In the data rows, the value 128 means zero.
Here are some points:
[148 165 136 154 124 139 140 135 141 119 118 151 106 133 138 143 104 125]
[142  78 157  92 151  64  82  84  43 171 147 108 157  68  74 108 160 121]
[137  68 134 118 148  75  93  94  93 188 155 106 136 105  82 116 158 118]
[ 94 183  90 118  28 167 116 164 164 132 146 122 129 129 147 134 135 169]
[128 138 162 105  91 115 123  97  67 125 124 118 166  84 104 122 153 108]
[124  81 118 161 139  79  87 131 113 178 142  89 117 128 106 145 133 120]
[121  86  89  63 169 136  63 107 112 213 169 167 127 106  95  71 179 170]
[111 103 112 188  85  90 106 163 162 170 128  81 123 134 117 161  86 131]
[138 220 156  85 139 169 178 108 109  42 113 138 137 116 135 118 143 128]
[105 211  74  28 172 231 160 155 203 102 131 213  96 175 184  58 150 194]
[139 133 171 205  98  85 147 120 106  95 117  78 129 111 125 170  94  93]
[150 165 159 103 168 124 168 109 108  91 124 175 111 116 130  99 143 119]
[142 102 173 107 143  90 117  78  53 125 122 120 171  83  85 127 163  92]
[126  22 108 196 127  68  82 143 157 200 136  95 127 151 146 148 109 126]
[146 183 143 168 145 138 153 154 139  79 101 122 106 135 151 143  98 132]
[153 220 126  65 178 202 198 126 132  61 115 199  97 135 172  71 124 144]
[ 78 113  53  60 113 127  62 136 137 173 181  97 138 100  94 102 145 183]
[142 174 127  81 161 177 197 126 143  73 122 183  98 161 163 105 132 119]
[ 92  71  75 121 129 119  92 152 155 209 170 116  80 138 128 125 140 160]
[164 153 177 133 157 116 137  97  80 101 114 155 122 101 119 108 137  99]
[ 89 183 101  48 146 201 170 156 181 105 139 170 120 165 162  89 164 185]
[123 196 100 163 113 167 150 177 202 100 132 152  72 175 175 145  77 158]
[133 165 160 186  91 129 150 148 144  97 109 102 118 134 135 166  90 113]
[178 105 206 207 125  88 191 107 109  40  74 140 122 157 132 178  82  47]
[132 121 140 160 101 118 123 134 134 131 131 100 140 114 128 151 115 117]
[134  40 115  57 189  84  57  62  75 226 169 124 158  94  52  84 189 146]
[107  69  92 146 103  98  95 152 133 181 160 107 133 119 105 138 145 148]
[119 174  88  38 159 194 168 128 146 107 132 197 124 155 159  70 144 159]
[195  54 222 224 140  19 135  74  55 130 104  93 133 109  90 171  93  56]
[122 105 118 125 128 133  94 136 142 178 129 128 126 124 125 116 135 141]
[146 114 163  86 147  89  94  75  33 143 130 109 177  58  74 112 155  94]
[148 129 123  39 205 162 128  96 115 139 154 212  88 131 118  55 173 162]
[132  47 144 245  81  46 118 149 150 148 102  71 146 172 121 200  73  92]
[157 143 168 175 131 132 196 129 126  54  64 167 109 151 152 157  98  95]
[151  95 192 153 110  79 150  82  65  92 110 114 167  87  92 154 138  67]
[167 151 158 171 125 122 165 125 113 105 108 130 128 119 135 133 121 101]
[118 122 124  46 166 129 104  92  71 159 132 132 148 103 101  86 180 134]
[175 180 193 114 157 106 173  64  51  81 113 151 140  73 108 114 137  84]
[106 168 100  37 152 203 136 131 129 111 145 169 133 127 135  74 163 164]
[136  75 127 112 158 116 137  98 141 148 116 158 120 168 127 111 137 113]
[127  60 143 171 111  59  75 138  86 176 137  64 164 103  80 156 121 111]
[129 107 138 124 134 113 122 114 121 143 134 123 140 126 116 138 135 118]
[137 171 117 226 118 151 176 202 218  88  94 159  50 211 190 154  46 153]
[158 166 177  87 144 135 191  79  65  87 112 163 135 101 125  80 147  98]
[134  58 139 164 135  71 100 114 110 158 137  90 135 111 102 153 121 110]
Then 10 other points, each followed by its number:
[127  85 140 198 100 104 125 144 141 123 120  91 136 137 122 174  92  97] 0
[126 103 121  80 144 101  99  87  83 162 152 114 154  89  82 111 176 130] 1
[105  51  76 188 104  81  81 174 179 190 153  79 115 148 127 170  90 149] 2
[100 132  79 150 118 138  99 178 185 163 158  99 108 135 142 142 115 163] 3
[110 109  71 162 115 119 101 198 193 204 151  95  98 168 147 139  88 193] 4
[134 130 112 125 142 135 130 151 163 132 143 148 102 150 137 112 127 156] 5
[146 105 123 106 148 145 136 127 121 152 123 156 123 142 132 101 131 126] 6
[129 169 130  56 162 164 141 120 138  97 125 172 115 136 145  79 142 144] 7
[108 189 101 187  73 166 165 197 222  77 112 140  87 200 189 152  79 140] 8
[125 200 138  88 126 179 169 129 107  59 104 149 132 109 148 120 132 128] 9
Which of these numbered points is nearest to each point below, ignoring the 3 directions in which the first points spread most? Its number follows each.
[138 116 110  96 180 109 109 103  72 156 150 129 142 101 104 110 158 127] > 2
[133 154 141  79 134 150 109 116 113 125 124 137 143 104 127 110 148 114] > 8
[102 142  85 142 105 160 102 182 190 139 133 124 108 160 149 118 116 159] > 8
[120 124 139  97 130 130 102 100 102 131 129 129 150 103 114 104 145  99] > 8
[131 180 133 202  83 125 145 167 166 100 116  97 109 132 155 169  69 143] > 3
[141  93 140 175 113  84 140 126 127 126 124 112 130 132 119 164 101 105] > 2
[124  58  77 156 124 119  95 163 179 194 150 151 100 187 146 119 107 163] > 6
[109 110  85 137 114 129 104 159 176 171 150 109 115 145 139 140 134 161] > 1
[123  96  94 118 147 141 126 148 166 158 132 150 105 169 154 111 129 148] > 6
[120  93  76 190 118 156 115 201 251 169 111 155  80 216 186 119  76 179] > 6
[117  80  88 116 138 115  76 145 134 189 155 104 133 123 120 120 129 162] > 2
[111  56 112 168 126  82  67 143 142 201 138  93 122 127 115 141 112 136] > 7
[ 93  82  64 140 120 139  81 177 200 186 141 134 104 163 138 135 122 170] > 7
[121 107 124  93 140 141  95 109 106 150 136 141 159 106 112 106 142 127] > 0
[136 114 130 136 136 106 137 130 125 131 116 127 130 130 129 132 129 121] > 2
[143 111 157 133 136 114 125 106  92 123 108 142 143 115 136 128 141 101] > 7
[130 111 106 113 167 127 113 132 144 156 140 140 103 145 117  99 128 158] > 5
[132 113 124  84 156 139  84 103 123 177 146 134 135 114 108 107 160 141] > 7
[164  82 176 127 144  65 137  81  59 137 121 124 147  96  82 103 150  85] > 5
[127 186 119 137 115 152 146 162 160  94 127 133  93 135 151 122 108 154] > 3
[158  54 163 170 149  60  88  94  86 163 128 104 128 106  97 143 124  94] > 5
[101 163  66  92 126 184 135 189 204 140 138 163 100 179 176 100 119 191] > 7
Here are 10 other points, each followed by its number:
[134 189 116 133 114 172 183 154 154  53 111 160 102 164 174 136 116 139] 0
[121  74  87 144 135 122 104 152 182 162 136 137 110 165 142 111 128 159] 1
[ 94 173 129 164  76 157 148 160 178  93 116 114 134 177 156 170  87 130] 2
[148 123 145 200 127  90  64 141 133 113 117 108 108 139 156 142 103 112] 3
[107  83  88 163 119 138 133 184 218 144 113 142  89 215 165 146 106 136] 4
[143 159 143 118 135 147 153 116 110  93 123 140 131 122 142 125 143 125] 5
[107 128  93 222  73 142 128 187 189 124  93 123 100 210 178 189  67 145] 6
[107 121 126 124  89 130 110 116 112 147 137  94 158  99 109 148 151 130] 7
[117 144 110 138 137 173 144 164 184  96 112 168  74 191 176 112  99 156] 8
[125 156 126  22 151 164 133  86  58 115 138 141 171  85 102  85 179 124] 9
Which of these numbered points is nearest to each point below, ignoring the 3 directions in which the first points spread most? Its number follows each.
[132 106  83 253  79 131 144 229 249 128  99 123  15 201 198 185  41 143] > 8
[156 139 105  94 173 176 160 138 155 115 129 209 106 162 166  75 139 154] > 1
[127  90 150 160 126 108 144 132 135 115 103 121 134 148 133 147 108  93] > 4
[ 63  33 104 195  80  47  48 154 146 218 161  33 147 117  90 185 115 134] > 2
[110 171 104  50 153 195 125 129 142 126 147 157 126 120 147  76 170 170] > 5
[123  88 134 117  90  88  86  71  72 163 146  79 198  61  79 136 167 108] > 7
[173 185 177  39 200 189 185  70  71  56  96 238 129 128  52  46 168  87] > 4
[143 109 146 121 145 102 103 103  93 157 131 116 148 104 101 124 144 121] > 5
[136 134 136  61 149 119 143  87  62 123 136 133 151  94 101  93 187 124] > 0
[117 155 110  78 147 174 121 124 122 120 143 131 124 124 147 108 172 144] > 5
[118 101 124  84 172 146 109 112 101 171 148 137 135 122 106  92 154 135] > 8
[118  78  88 134 133 109 105 157 175 173 158 119 111 165 133 130 131 153] > 1
[110 134  99 117 135 138  96 141 166 161 158 131  97 130 138 113 134 167] > 5
[117 164 125  76 117 177 152 117 103  94 125 135 176 119 137 111 157 120] > 9
[132 168 196 176  79  88 131 109  74  99 116  50 158  61 105 180 103  86] > 7
[101 137 118 174  91 149 117 165  84 116 108 116 129 154 157 154  87 145] > 6
[ 71 103   0 115 123 185  85 195 255 189 165 159  87 212 182  98 131 204] > 1
[147 131 115 135 162 156 153 141 167  99 119 184 100 166 171 104 106 137] > 1
[115 132  94 107 126 158 112 139 158 134 128 161 122 155 144 127 140 140] > 6
[103 102 124 112 118 127  90 119 104 169 154 100 140 104 114 118 149 137] > 5
[104 141 123 122  97 134 100 130 110 161 150  89 147  87 122 137 135 139] > 7
[205 138 178 164 155 122 192 103 117  53  78 190  96 159 156 120  92  82] > 1
